[-7.30  3.66 -2.33  4.56 -7.31 -1.47  2.34] -> K_711
[-7.31  2.85 -6.68 -4.97  3.75 -5.30 -4.82] -> K_540
[-4.83  3.10 -7.42  3.67  6.25 -5.61 -6.53] -> K_912
after: [3.66]	[-2.33]
after: [-7.30]	[3.66]
after: [-6.68]	[-4.97]
after: [6.25]	[-5.61]
after: [-5.30]	[-4.82]
after: [2.85]	[-6.68]

[-4.12 -3.20 -5.66 -1.36 -2.45  3.36 -6.99 -1.47  5.99  0.98  4.95  6.00
  3.66  7.31 -6.74 -3.46 -1.53 -0.57  6.22 -0.92 -0.60  5.17 -1.88 -5.69
 -1.99  7.30  0.32 -4.06] = K_78
[ 2.60 -4.25  0.31  6.64  0.52 -4.91 -1.18  7.80 -2.82 -0.45 -2.56 -3.92
 -1.56 -2.54  1.29 -3.53 -0.11  0.22 -2.99  6.94 -0.19 -4.23  7.66 -1.48
  5.11 -0.38  0.10  2.62] = K_746
[-4.12 -0.58 -5.66 -1.36 -2.45  3.36 -6.99 -1.47  6.67  0.98 -5.41  6.00
  3.66  7.31  4.54 -3.46 -1.53 -3.45  6.22 -0.92 -0.60  1.96 -1.88 -5.69
 -1.99 -5.67  0.32 -4.06] = K_874
after: [-5.67]	[0.32]
after: [-0.57]	[6.22]
after: [6.94]	[-0.19]
after: [7.66]	[-1.48]
asked: [ 2.60 -4.25  0.31  6.64  0.52 -4.91 -1.18  7.80 -2.82 -0.45 -2.56 -3.92
 -1.56 -2.54  1.29 -3.53 -0.11  0.22 -2.99  6.94 -0.19 -4.23  7.66 -1.48
  5.11 -0.38  0.10  2.62]	K_746

[2.17 1.16 0.84 1.36 4.45 0.84] : K_556
[1.32 6.12 2.17 0.90 6.11 2.17] : K_8
[2.17 1.16 0.84 1.21 1.70 0.89] : K_905
[1.71 1.16 0.84 1.36 4.45 0.84] : K_246
[2.37 2.24 1.96 0.71 0.93 1.96] : K_894
asked: [1.32 6.12 2.17 0.90 6.11 2.17]	K_8
after: [6.11]	[2.17]
after: [0.90]	[6.11]
after: [1.70]	[0.89]
after: [1.71]	[1.16]
after: [2.37]	[2.24]

[-4.71  2.00 -2.58 -4.18 -1.15 -3.44 -5.22  2.87  1.14 -0.24 -3.23  1.14
 -1.48  0.96]  K_818
[ 0.08  1.26 -2.17 -5.24 -1.76 -1.57 -1.10  0.73 -2.08 -1.03  4.72 -4.49
  1.23  3.31]  K_137
[-4.82  2.91 -6.50 -3.32 -1.82  3.31 -0.28  1.06  2.20 -0.57 -2.89  0.61
  2.51  0.76]  K_434
[ 0.17  2.36 -3.81 -3.79 -3.10 -1.78 -2.66 -1.60 -1.31 -1.51  3.55 -5.66
  0.70  1.71]  K_46
[-5.08  1.95 -5.27 -1.14 -0.61  1.24  0.58  2.19  2.73  0.67 -2.67 -3.13
  2.05  1.24]  K_425
[ 0.49  0.65 -4.22 -7.14 -3.02 -1.52 -6.92 -0.46  0.41  2.92 -4.95  1.42
 -3.19 -1.19]  K_362
after: [2.92]	[-4.95]
after: [-4.82]	[2.91]
after: [0.70]	[1.71]
after: [-2.67]	[-3.13]
after: [2.91]	[-6.50]

[ 1.67  0.41 -3.23 -4.00  1.97 -0.58  3.68  1.73  1.15 -6.53] -> K_927
[-0.29  4.32  1.98 -0.25  0.41  0.15 -4.53  0.10 -0.71 -2.04] -> K_709
[ 1.67  3.34  3.18 -0.25  2.76  2.34 -4.53  3.36  1.15 -3.53] -> K_248
[-3.24 -1.55 -1.64  1.62  1.99  3.07  1.63 -4.80  0.22  3.95] -> K_644
[-0.29 -1.55 -2.85  0.68 -1.16  2.34  5.74 -4.80  3.93 -0.54] -> K_243
[ 0.69 -0.57 -2.85 -1.19 -1.16  0.15  3.68 -3.17  2.07 -2.04] -> K_283
[ 1.67  0.41 -0.43 -3.06  2.76  1.61  1.63  3.36  1.15 -5.03] -> K_517
[-3.24 -3.07 -0.43  0.68  1.19 -0.58 -4.53 -1.53 -3.49  3.37] -> K_817
after: [1.98]	[-0.25]
after: [3.93]	[-0.54]
after: [-3.06]	[2.76]
asked: [ 1.67  0.41 -3.23 -4.00  1.97 -0.58  3.68  1.73  1.15 -6.53]	K_927

[-0.61  1.88 -6.27  1.87] = K_127
[-1.49 -7.30 -7.30  7.40] = K_99
[ 1.37 -5.66 -5.66 -1.76] = K_909
[ 2.07 -5.95  6.84 -2.44] = K_702
[-1.27 -7.42 -7.42  6.85] = K_969
[ 0.42 -7.41 -5.63 -0.68] = K_457
[ 1.21 -5.60 -7.41 -1.52] = K_914
after: [1.37]	[-5.66]
asked: [-0.61  1.88 -6.27  1.87]	K_127
after: [-5.63]	[-0.68]
after: [0.42]	[-7.41]
after: [-0.61]	[1.88]
after: [6.84]	[-2.44]

[-0.49  3.66 -0.78 -0.98  1.05 -1.13 -1.95 -2.65 -1.04 -5.68  0.00  0.26
 -1.11 -0.99  2.71 -1.20  0.03 -1.74  2.06  1.90 -3.27 -3.08 -1.50]  K_288
[-1.23  2.99 -0.39  0.16  1.79 -0.17 -1.66 -1.57 -0.30 -4.70 -1.75  0.04
 -2.49  0.41  1.99 -1.76 -0.02 -1.50  1.28  1.16 -3.03 -4.15 -1.91]  K_560
[ 1.00  4.15 -0.76  0.33  1.75  0.34 -2.02 -1.26 -0.49 -5.06 -1.32 -0.10
 -2.55 -1.01  1.77 -1.79 -1.04 -1.47  2.32  0.10 -2.73 -2.95 -1.88]  K_313
[-1.54  3.93 -0.24  0.73  1.88 -0.43 -1.52 -2.63  0.06 -5.20 -2.02 -0.02
  0.12  0.25  2.61 -0.80 -1.05 -2.41  1.55  1.01 -3.24 -1.79 -1.64]  K_988
[-2.19  3.15 -0.24  0.05  1.52 -0.45 -1.85 -1.58 -0.22 -3.72 -2.19  0.39
 -0.80  0.23  1.88 -1.42 -0.48 -1.94  1.74  1.08 -2.99 -3.51 -1.98]  K_394
[-1.36  3.06 -0.37 -0.50  2.57  0.46 -2.48 -1.76  0.35 -4.24 -1.55  0.42
 -1.78 -0.11  1.97 -2.03 -0.84 -1.77  1.20  0.17 -2.60 -2.97 -2.28]  K_250
after: [1.01]	[-3.24]
after: [3.15]	[-0.24]

[ 2.75  2.64 -7.23  5.97  2.29  1.77  3.14  2.19  2.74]  K_867
[ 2.75  2.64 -7.23  5.97  4.25  1.77  3.14 -4.23  2.75]  K_503
[ 3.10  3.11 -2.04 -4.63  5.26 -3.18  4.26  1.43  0.69]  K_495
[-1.20 -7.37  4.74 -3.81  4.61  0.89  4.12 -6.59  1.52]  K_544
[ 3.65  5.96 -3.50  3.25  5.02  5.14  5.19 -2.75  5.64]  K_465
after: [0.89]	[4.12]
after: [4.12]	[-6.59]
after: [4.26]	[1.43]
after: [3.11]	[-2.04]

[ 2.80  2.02 -0.74 -0.24  0.04  0.03 -1.42 -0.76  3.79  0.13  0.98  1.37
  2.51  2.52 -1.37  2.96  2.52  1.67 -1.04 -4.69] : K_793
[ 2.80  2.02 -0.74 -0.24  0.38  0.03 -1.42 -0.76  3.79  0.13  0.98  1.37
  2.51  2.52 -1.37  2.96  2.52  0.33  1.77 -0.15] : K_880
[ 2.80  2.02 -0.74 -0.24  0.38  0.03  3.78 -0.76  3.79  0.13  0.98  1.37
  2.51  2.52  0.59  2.86  2.52  0.33  1.77 -0.15] : K_730
[-3.42 -4.12  0.05  0.92 -2.02 -4.02 -1.98 -3.16  2.74  2.09 -2.55 -0.34
  1.85  2.84 -0.61  0.16 -3.33  0.19  2.99 -2.92] : K_328
after: [-1.98]	[-3.16]
after: [-4.02]	[-1.98]

[-1.31  5.79 -3.37 -3.23  4.08  0.25  3.46  4.79  1.46  0.78  3.16] -> K_784
[-1.31  5.79 -3.22 -3.23  1.47  0.25  3.15 -4.27 -0.67 -2.15  3.97] -> K_577
[-1.31  5.79 -3.37 -3.23  4.08  0.25  3.46  4.79  7.65  7.56  6.14] -> K_511
after: [1.46]	[0.78]
after: [3.15]	[-4.27]
after: [7.56]	[6.14]
asked: [-1.31  5.79 -3.37 -3.23  4.08  0.25  3.46  4.79  7.65  7.56  6.14]	K_511

[ 0.91  0.30  1.02 -2.99 -0.09]  K_656
[ 2.14  3.12  3.44 -4.04 -1.41]  K_454
[-1.25  0.14 -0.88  2.76  0.23]  K_668
[-0.32 -0.67  0.28  1.07  0.11]  K_707
[ 4.08  0.12 -2.17 -1.64 -7.27]  K_968
[ 0.13  0.03 -0.90  0.35  0.31]  K_27
[ 1.12 -0.66 -1.01  0.10  0.65]  K_672
[ 0.44 -0.41  0.95  0.71 -1.08]  K_727
[-0.03  3.11 -4.81 -3.20  0.49]  K_980
after: [0.10]	[0.65]
after: [0.44]	[-0.41]
after: [-0.32]	[-0.67]
after: [0.35]	[0.31]
after: [-0.67]	[0.28]
after: [3.11]	[-4.81]
after: [-0.41]	[0.95]

[-1.71  0.86  0.25  3.24 -2.50 -1.40  1.49 -5.94  0.20 -0.91  0.00  0.34
 -2.52 -1.60 -2.66 -0.44 -1.16  0.08 -1.71 -0.34 -4.58  0.98 -4.54 -1.17
 -0.14 -4.54  0.02 -2.03 -2.22 -2.33  1.25  0.14  0.26  0.34 -3.29 -1.13] : K_88
[-3.85 -4.79 -7.31  0.34  4.95  6.29  2.82 -6.38  1.28 -2.65  4.91 -5.93
 -5.75  0.12 -4.70 -5.17 -7.65 -0.96 -3.25 -4.88 -2.15  0.85 -1.64 -6.30
  5.52 -1.58 -1.06 -3.19  3.08 -1.99 -1.40 -5.51  1.37  1.19 -6.48  6.09] : K_719
[ 0.07  4.60  5.47  1.83 -0.46 -1.63  2.76  1.72  3.23  3.30  1.34  4.48
  2.58  3.88 -0.85  6.86  5.56  0.45  0.35  2.59  1.83  4.67  6.34  1.96
  0.22  5.45  2.78  3.43  0.88  5.83  4.42  5.89  3.44  5.21  5.26 -3.60] : K_860
after: [3.23]	[3.30]
after: [-1.64]	[-6.30]
after: [1.96]	[0.22]

[ 0.73 -2.98  1.23  0.42 -2.32  1.23 -2.19 -0.58  2.13  0.33  5.58 -3.76
  0.57 -1.52  0.80  0.66 -0.52 -3.42 -1.57  3.62 -4.91] = K_921
[-3.58 -2.01  1.98  2.73  0.68  1.49 -1.99 -4.29  1.64  1.33  4.73 -2.15
 -0.76 -3.24 -0.24 -0.13  3.98 -3.42 -0.65  2.84 -5.61] = K_257
[ 1.37 -2.47  1.06  1.46 -3.55  1.23 -1.55 -1.30  3.71  1.55  7.27 -5.30
  1.42 -1.34  1.22 -0.13 -1.39 -3.49 -2.81  4.42 -5.76] = K_868
[ 1.36  0.59 -1.84  1.46 -0.75 -0.24  1.67 -1.30  1.70  3.10  2.28 -2.48
  0.28  0.40  1.40 -3.16  0.32 -0.78  0.98  0.26 -1.88] = K_312
[-2.61 -0.66  1.75  2.21  0.42  0.53  1.97 -2.69  0.90  0.12  1.67  0.36
  0.26 -1.34 -0.84  1.12  1.25 -1.48 -1.58  2.27 -2.18] = K_77
[ 1.06 -2.01  0.48  0.30 -2.09  1.23 -1.26 -0.48  2.04  1.33  4.89 -4.14
  0.28 -1.28  1.01 -0.47 -0.24 -0.87 -0.88  2.84 -4.84] = K_721
after: [2.21]	[0.42]
after: [-1.58]	[2.27]
after: [1.98]	[2.73]
after: [-0.88]	[2.84]

[ 4.86 -2.25  0.13 -1.21 -2.97 -5.89  0.23 -0.36 -4.08  2.49  3.34 -1.71
  3.57  0.90 -0.85]  K_523
[ 4.25 -2.94 -2.77 -2.89 -1.88 -5.65 -2.31  1.94 -4.29  3.54  0.94  0.54
  3.57  0.92 -0.43]  K_940
[ 3.78 -4.28 -1.57 -0.64 -0.60 -4.70  0.08  0.56 -3.67  1.61 -0.99  1.60
  3.49  0.72 -1.93]  K_680
[ 3.29 -3.99  0.13  0.74 -0.98 -5.26  0.92 -0.66 -3.29  1.14 -0.38  0.18
  3.39  3.09 -2.42]  K_254
[ 4.48 -2.96 -2.24 -2.53 -1.96 -5.51 -1.60  1.46 -4.25  3.17  1.26  0.34
  3.56  1.08 -0.61]  K_393
[ 3.82 -3.66  0.61  0.65 -1.47 -5.25  1.43 -1.02 -3.43  1.10  0.67 -0.38
  3.42  2.78 -5.66]  K_342
[ 5.02 -2.07 -0.27 -1.73 -3.10 -5.95 -0.23  0.01 -4.22  2.85  3.56 -1.66
  3.57  0.57 -0.52]  K_449
[ 4.96 -2.09 -1.09 -2.41 -3.01 -5.99 -1.07  0.71 -4.37  3.32  3.21 -1.26
  3.60  0.34 -0.29]  K_344
after: [-5.65]	[-2.31]
after: [0.71]	[-4.37]

[-7.00  2.01 -0.95  0.91 -5.69 -0.40  8.09 -3.40  4.73  5.21 -1.16]  K_53
[ 0.03 -0.52  0.27 -0.58 -1.43  0.79 -0.86 -0.33 -0.31 -1.06  0.28]  K_146
[-0.30 -0.21 -0.01 -0.06 -0.54 -0.03 -0.30 -0.16 -0.78 -0.77  0.92]  K_642
[ 0.14 -0.04 -0.01  2.06 -0.54 -0.03 -0.30 -0.16 -0.78 -0.77 -0.06]  K_314
after: [0.91]	[-5.69]
after: [-0.31]	[-1.06]
after: [0.27]	[-0.58]
after: [-0.95]	[0.91]
after: [4.73]	[5.21]

